[[ 70 -19  22]
 [ 14  47  50]
 [ 27  42  53]
 [ 21  48  55]]
->
[[ 70 -19]
 [ 14  47]
 [ 27  42]]

[[ 12  37  42]
 [ 39  69  14]
 [-54  29  42]]
->
[[ 12  37]
 [ 39  69]
 [-54  29]]

[[ 82 -32  86]
 [ 86 -26  91]
 [-64  13 -68]
 [-69  16 -72]]
->
[[ 82 -32]
 [ 86 -26]
 [-64  13]]

[[ 68 -52 -37 -42]
 [ 43  37  46  36]
 [ 25 -47 -38 -44]
 [ 67  37  44  45]
 [-20 -20 -29 -37]]
->
[[ 68 -52]
 [ 43  37]
 [ 25 -47]]

[[ 87 -34  91]
 [ 71  72  44]
 [  9   7 -76]
 [ 30  11  35]]
->
[[ 87 -34]
 [ 71  72]
 [  9   7]]

[[ -3 -45  29  38 -15]
 [ 11   8 -13 -14  -2]
 [ 71 -47 -30 -18 -46]
 [-20  46 -11 -21  26]
 [-43   0  34  33  18]]
->
[[ -3 -45]
 [ 11   8]
 [ 71 -47]]

[[ 58 -68 -78 -74]
 [ 56  67 -15  61]
 [-55 -16  70  33]
 [-65 -53  62   9]
 [ -7  47  41  68]]
->
[[ 58 -68]
 [ 56  67]
 [-55 -16]]
---
[[-42  62]
 [-44 -68]
 [  3  22]]
->
[-42 -68]

[[ 34  58  -2  38]
 [-40   3  47  30]
 [  2 -24  -9 -20]
 [-66 -12  73  40]]
->
[34  3 -9 40]

[[-37  69  25]
 [  2 -17  79]
 [ 59 -75  27]
 [ 48 -39  80]]
->
[-37 -17  27]

[[ 46  52 -68]
 [-54  65 -33]
 [-49  -2  47]]
->
[46 65 47]

[[-73 -88  41 -27]
 [ 30  11 -19  -7]]
->
[-73  11]

[[ 23  51 -14  46  44]
 [-25  28   1 -67 -62]]
->
[23 28]
---
[[ 11  79  41   5  19  54  53   8  14  67  -1  77  64  19  71]
 [ 18  57  29   1  28  17  26   4  13  35   4  53  37  21  45]
 [-17 -83 -40  -5 -23 -56 -57  -7  -7 -74  -1 -84 -70 -19 -82]]
->
[[ 11  18 -17]
 [ 79  57 -83]
 [ 41  29 -40]
 [  5   1  -5]
 [ 19  28 -23]
 [ 54  17 -56]
 [ 53  26 -57]
 [  8   4  -7]
 [ 14  13  -7]
 [ 67  35 -74]
 [ -1   4  -1]
 [ 77  53 -84]
 [ 64  37 -70]
 [ 19  21 -19]
 [ 71  45 -82]]

[[ 21  19 -74   5  38  10  12  -2 -11 -70  19]
 [ -8 -22  48   5 -27 -16   4   5  23  67 -18]
 [-12  42  23  47  21 -13 -49  41 -63 -34 -44]
 [-34 -12 -48  30 -33  43 -19  13 -34  24 -34]
 [  7  19 -83  11  46  28  -2   8 -28 -61   5]]
->
[[ 21  -8 -12 -34   7]
 [ 19 -22  42 -12  19]
 [-74  48  23 -48 -83]
 [  5   5  47  30  11]
 [ 38 -27  21 -33  46]
 [ 10 -16 -13  43  28]
 [ 12   4 -49 -19  -2]
 [ -2   5  41  13   8]
 [-11  23 -63 -34 -28]
 [-70  67 -34  24 -61]
 [ 19 -18 -44 -34   5]]

[[ 41  -4 -33 -38 -17]
 [-20  19  59   9   7]
 [ 12 -27 -21  22  13]
 [-20   1  31  38 -21]
 [  9 -12  25  25 -28]
 [ 20 -33 -13  34 -19]
 [  8 -22  74  21   5]
 [ 32   9 -28 -36 -17]
 [ 25  -3  33 -24 -12]
 [ -7  43 -62 -29  -9]]
->
[[ 41 -20  12 -20   9  20   8  32  25  -7]
 [ -4  19 -27   1 -12 -33 -22   9  -3  43]
 [-33  59 -21  31  25 -13  74 -28  33 -62]
 [-38   9  22  38  25  34  21 -36 -24 -29]
 [-17   7  13 -21 -28 -19   5 -17 -12  -9]]

[[-16  52 -14]
 [ -8   2  67]
 [ -7  21 -40]
 [  4 -12  35]
 [ 21 -40 -76]
 [ 14 -62 -22]]
->
[[-16  -8  -7   4  21  14]
 [ 52   2  21 -12 -40 -62]
 [-14  67 -40  35 -76 -22]]

[[ -9 -46]
 [  3 -22]
 [ -9  35]
 [ 26 -84]
 [ -2  19]]
->
[[ -9   3  -9  26  -2]
 [-46 -22  35 -84  19]]

[[ 12  -5  49  -4 -25]
 [ 19   8 -37 -13  -7]
 [ 14   2  26  -1   3]
 [ 27  -5  17 -10 -20]
 [  4  -2 -33   2  28]
 [-39  -7   0   0   3]
 [ 55  -9 -18   3  -7]
 [-67  16  29   9 -26]]
->
[[ 12  19  14  27   4 -39  55 -67]
 [ -5   8   2  -5  -2  -7  -9  16]
 [ 49 -37  26  17 -33   0 -18  29]
 [ -4 -13  -1 -10   2   0   3   9]
 [-25  -7   3 -20  28   3  -7 -26]]
